In the rows, 128 means zero.
Each run below is a few steps of one of 6 hidden systems, one row a step.
run 1, z180 (8 x 18):
0: 107 104 137 142 123 146 116 114 114 115 103 102  69 146 148  98 174 106
1: 135 141 109 109 130 122 126  84 154 143 148 173 117 173 135 148 170 125
2: 166 165 120 132 134 130 123 103 143 132 125  87 163 152 118 117 115 171
3: 157 124 150 126 172 159 115 174 109 106 153 113 113 125 135 117 136 138
4: 121  98  94  87 141 121 116 134  98 123 147 149 153 119 100 144 135 106
5: 111 146 130 102 115  91 141 135 133 110 113 126 145 138 125 108  77 119
6: 123 136 154 150 124 135 137 158 143 135 132 152 121  92 149 152  97 133
7: 108  97 122 157 104 139 126 117 114 136 111 115 139  94 108 135 143 116
run 2, z180:
0: 133 105 125 113 159 105 140 138 104 133 120 150 121 132  89 141 153 124
1: 125 128 110 114 139  83 151 133 127 154 114 129 124 142 112 112  98 136
2: 140 138 151 132 147 116 144 152 127 143 100 133 109 112 129 151 111 147
3: 127 101 126 152 137 116 146 137 114 148 117 133 127 110  94 131 142 133
4: 114 115 117 122 134 102 139 125 119 146 102 119  95 140 128 111 129 125
5: 138 141 143 128 141 110 144 124 139 144 111 151 108 139 128 152 139 142
6: 145 125 120 151 141 120 142 123 129 153 120 116 137 127 104 124 133 152
7: 135 118 131 123 153 124 128 143 111 133 113 112  98 138 129 117 135 135
run 3, z712, 8 rows:
0: 127 123  75  78 121  80 133  75 122 158  98 148 164 150  88 161 130 130
1: 155 153 164 119 168  90 160 180 120 136  94 133 124 111 108 146  73 161
2: 100  96 163 160 113 160 125 150 114 124 112 155 103  69 135 177 150 106
3:  99  92  93 166 102 102 146  88 126 169  99 106 116 132  99  94 155 121
4: 134 175 169 138 134  92 161 119 161 116 106 145 100 178 130 108 126 141
5: 167 137 152 147 153 169 115 121 129 118 140 140 130 127 119 168 186 150
6: 138  93  91 140 156 136 121 147 115 168 159 102  94 129 136  88 141 133
7: 106 139 120  84 124 110 123 117 143 122 135 167  90 163 167 129 126 100
run 4, z202, 8 rows:
0: 106 126 111 117 100 123 120  86 131 132 100 120 130 140 134 133 135 118
1: 132 147 145 143 116 128 136 118 141  97 135 123 155 144 113 108 126 129
2: 123 128 136 133 119 164 104 132 130 109 141 119 114 123 162 125 134 119
3: 129 116 108 106 133 131 115 111 108 115 127 120 138 143 111 122 150 119
4: 118 140 132 114 126 114 132 134 136 111 143 131 131 147 133 101 105 117
5: 123 139 135 109 120 141 113 126 121 112 111 119 133 117 146 149 111 124
6: 125 112 123 129 128 130 126 137 109 116 134 116 152 116 104 118 127 121
7: 104 119 126 129 116 121 131 130 128 127 121 125 108 129 141 109 116 110
run 5, z714 (8 x 18):
0: 117 142 146  99 136 111 135 144 141 102 156 180 108 155 143 129 130 103
1: 127 127  99 106 122 107 129 120 128 161 118 143 159 105 118 168  93 137
2: 110 120 156 138 128 111 144 156 108 112  88 105 113 113 120 108 101 122
3: 103 118 132 132 108 145 115 115 137 134 123 151  92 121 166 152 146 107
4: 123 130 102 146 102 119 132  86 138 152 108 104 150 134 110 120 132 141
5: 142 145 163 166 139 138 141 143 144 119 135 116 109 139 137 104 130 144
6: 149 121 117 122 141 162 102 119 121 135 145 134 131 123 135 163 161 137
7: 132 117 111 122 137 112 132 124 116 118 140 112 149 148  93  92 135 124
run 6, z712:
0: 112 110 122 119 127  91 147 120 111 130  94 133 125 135  93 124 136 117
1: 134 145 151 154 131 110 154 134 148 145 115 151 122 125 120 143 118 146
2: 135 119 149 151 134 148 125 127 116 130 103 116 104 120 129 142 159 135
3: 122 110 120 149 136 120 142 125 132 140 143 136 108 143 117 101 154 122
4: 137 148 127 123 133 122 128 110 149 141 127 139 105 157 147 134 136 139
5: 151 127 128 107 157 131 121 133 113 122 131 133 125 142 116 141 153 134
6: 132 114 110 127 142 125 130 147 126 153 148 142 116 118 134 131 121 129
7: 113 123 122 106 125 119 122 120 119 133 107 134 110 129 140 145 126 117
run 7, z605, 8 rows:
0: 122 104  85 122 114 134 112 105 110 127 139  92 171 130 102 101 134 119
1: 134 151 157 101 148 129 124 156 129  81 146 130 114 155 148 104 113 118
2: 138 125 125 136 130 144 122 143 132 140 154 160 158  89 124 177 121 133
3: 116 107 130 147 117 122 135 136 105 115 101  84 143 110 102  97 114 122
4: 103 134 143 106 116 133 121 139 133 106 130 149  92 134 172 132 115  98
5: 129 140 109 122 107 120 130 105 142 146 129 140 174 115 116 159 106 139
6: 133 141 153 159 124 136 132 132 133 114 111  86 120 133 133  94 116 143
7: 120 125 131 124 117 158 106 116 133 121 141 147 109 124 161 158 154 115
run 8, z600, 8 rows:
0: 175 178 130 110 163  95 150 142 152 152 137 145 155 143 118 149  82 178
1: 139 115 169 135 164 156 122 195 103 121 127 133  90  86 149 155 120 132
2:  88  68 108 117 120 106 133 131  84 129 102 134 125 106  88 126 147  90
3: 106 141 104 124 108  78 153  98 154 168  98 128 113 154 135 106  95 133
4: 150 163 177 171 131 142 142 121 151 130  94 124 110 128 140 150 139 164
5: 138  94 132 175 142 155 129 146 111 125 154 111 133 112  97 103 164 130
6: 111 106  85 110 124 129 112 102 128 144 146 122  99 156 147 102 151 107
7: 149 158 121 106 130 123 125  89 147 134 121 152 143 156 127 166 144 145
run 9, z714:
0:  85 121 149 171  81 126 143 138 140 140  97 126 117  80 147 133  91 113
1: 109 126 130 159  90 165 105  98 135 139  94  85 102 111 171 131 134 132
2: 128 136 136 181  98 156 125  85 151 120 130 106 138 143 126 109 173 133
3: 162 146 122 163 138 164 118 122 152 133 177 108 143 141 137 106 144 159
4: 170 141 133 113 160 156 107 133 117  98 156 114 158 144 111 133 151 147
5: 135 116 116 101 152 124 123 153 111  99 176 149 158 135 105 116 131 111
6: 124 137 116  73 138 105 123 147 123 112 142 145 141 135 134 131  87 114
7: 106 132 139 104 113 102 139 140 122 113 103 153 142 109 120 153  92 111
run 10, z202, 8 rows:
0: 119 151 160 110 126 126 128 138 135 106 114 144  98 138 158 139 117 119
1: 135 121 107 121 120 145 109 115 119 130 140 128 171 106 117 158 129 131
2: 128 116 130 141 140 119 138 149 118 127 128 101 115 132 120  84 116 128
3: 107 128 139 112 114 123 127 121 129 120 109 156 105 127 145 153 132 108
4: 137 131 105 137 116 127 126 111 136 139 138 117 172 123 108 129 119 141
5: 129 132 156 149 135 134 134 149 126 115 121 110 101 133 137 101 128 128
6: 116 118 121 114 118 138 116 111 127 126 130 156 125 124 134 160 155 111
7: 138 134 105 130 131 117 131 118 134 137 141 107 151 143 113 100 117 140
run 11, z605, 8 rows:
0: 105 104 104 175 111 124 143 124 147 164 159 133 119 120 129  91 133 118
1: 141 138 111  77 147 130 104 117 109 124 101  96 110 153 149 135 125 137
2: 135 146 155 148 130 115 152 123 153 117 144 176 144 144 103 144 148 129
3: 138 107 100 150 139 139 124 139 122 165 142  95 121 109 132 109 121 145
4: 127 125 147  98 139 127 120 124 105  95  96 128 109 145 123 138 152 115
5: 116 124 116 137 121 109 145 131 148 146 163 167 141 126 119 125 119 118
6: 144 133 121 119 148 127 124 139 112 142 103  89 123 122 130 124 106 150
7: 118 131 158 136 122 129 137 125 130 110 113 155 108 131 125 144 152 116
run 12, z600 (8 x 18):
0: 141 106 146 127 141 171 101 158  81  85 130  82 155  93 111 129 136 125
1:  86 105 102  97 115 101 131 132 124 107 161 154 122 149 131  86 120  78
2: 117 162 122 112  90 126 120  90 155 139  98 135 145 123 159 168  94 133
3: 154 156 169 146 141 127 140 154 125  95 121 105 161 124  98 117 107 150
4: 100 102 137 148 117 149 123 160 124 112 162 135 104 107 153 101 124  96
5: 102 119 106 111  91 129 112  83 119 118 103 113 146 133 125 136 143 109
6: 142 165 133 132 125 108 146 118 158 123 142 130 156 157 120 106 105 144
7: 138 138 155 144 130 167 113 150 136 114 146 123 118 109 161 141 124 133

Which system made each of these runs?
run 13 (2 x 18):
0:  96 120 142 154 118 102 153 168 135 132 126 122 109 109 134  81  77 117
1:  95 126 152 155  86 142 126  99 130 115  78 114 100 120 149 133 143 110

z600
run 14:
0: 108  81  96 149 102 147 113 106 112 125 154 134 171 100  91 131 169  99
1: 104 131 118 141 112 105 142 109 144 131 122  97  97 171 141  52 120 118

z202
run 15, 2 rows:
0: 112 138 170 155  94 167 113 128 123  67 115  81 145 118 139  99 126 115
1: 105 112 115 132 111 164 106 128 143 118 189 163 112 127 165 127 154  94

z180
run 16:
0: 147 116 111 114 160 119 129 135 108 121 142 107 139 150  98  96 139 132
1: 136 133 123  82 161 112 125 155 116 125 133 139 116 138 138 135 102 130

z180
run 17 (2 x 18):
0: 123 127 147 143 115 117 136 104 118 139  50 106 112 119 116 155 139 143
1: 132 124 138 180 137 105 166 135 140 143 135 128 123 141  93  87 139 139

z600
run 18 (2 x 18):
0:  95 104 123 134 116 124 130 138 131 174  96 152  64  95 170 163 118 115
1: 134 120 133 144 127  95 152 101 107 137  57 102 139 131  70 133 148 147

z600
run 19:
0: 134 136 125 125 139 130 124 116 133 129 129 106  97 165 145  94 142 132
1: 144 140 126 107 146 132 123 124 137 113 159 156 131 152 127 137 148 127

z712
run 20, 2 rows:
0: 104  95 101 162  95 134 131 124 128 181 122 137 151  60 125 165 107 125
1:  89 118 159 157  93 118 139 106 120 105  67  97  94 137 127  96 142 106

z180
run 21:
0: 138 154  96  96 118 114 116  90 137 162  91 102 135 140 145 151 100 152
1: 137 128 165 105 161 112 138 172  98  82 119 136 136 126  98 127 118 119

z712
run 22, 2 rows:
0:  91 128 124 138  84 126 127 106 140 111 126 114 136 134 143  96 114 102
1: 126 159 142 145  95 142 123  96 154 106 127 116 152 142 138 118 127 133

z600
run 23, 2 rows:
0: 127 141 164 147 133 117 152 158 141 119 138 160 132 115 121 137 111 128
1: 113 101 103 147 116 131 125 130 120 159 124 112 136  90 123 132 115 127

z180
run 24:
0: 109  94 125 133 139  97 151 149 112 143 120 151 102 121 104 117 138 108
1: 116 120 109  96 139  95 138 133 119 154 105 136 101 131 135 134 104 127

z605
run 25, 2 rows:
0: 149 130 109  98 153 105 132 103 118 141 111 142 136 155  95 153 157 143
1: 130 114 131 136 157  91 160 162 121 142 137 147 115 131  99 107 118 129

z714
run 26:
0:  86  92 154 158 104 119 148 160 108  97 128 149 148  83  92 117 121  88
1:  91 115 105  94 106 118 114 146 118 136 120 107 116 102 167 118  62 103

z605
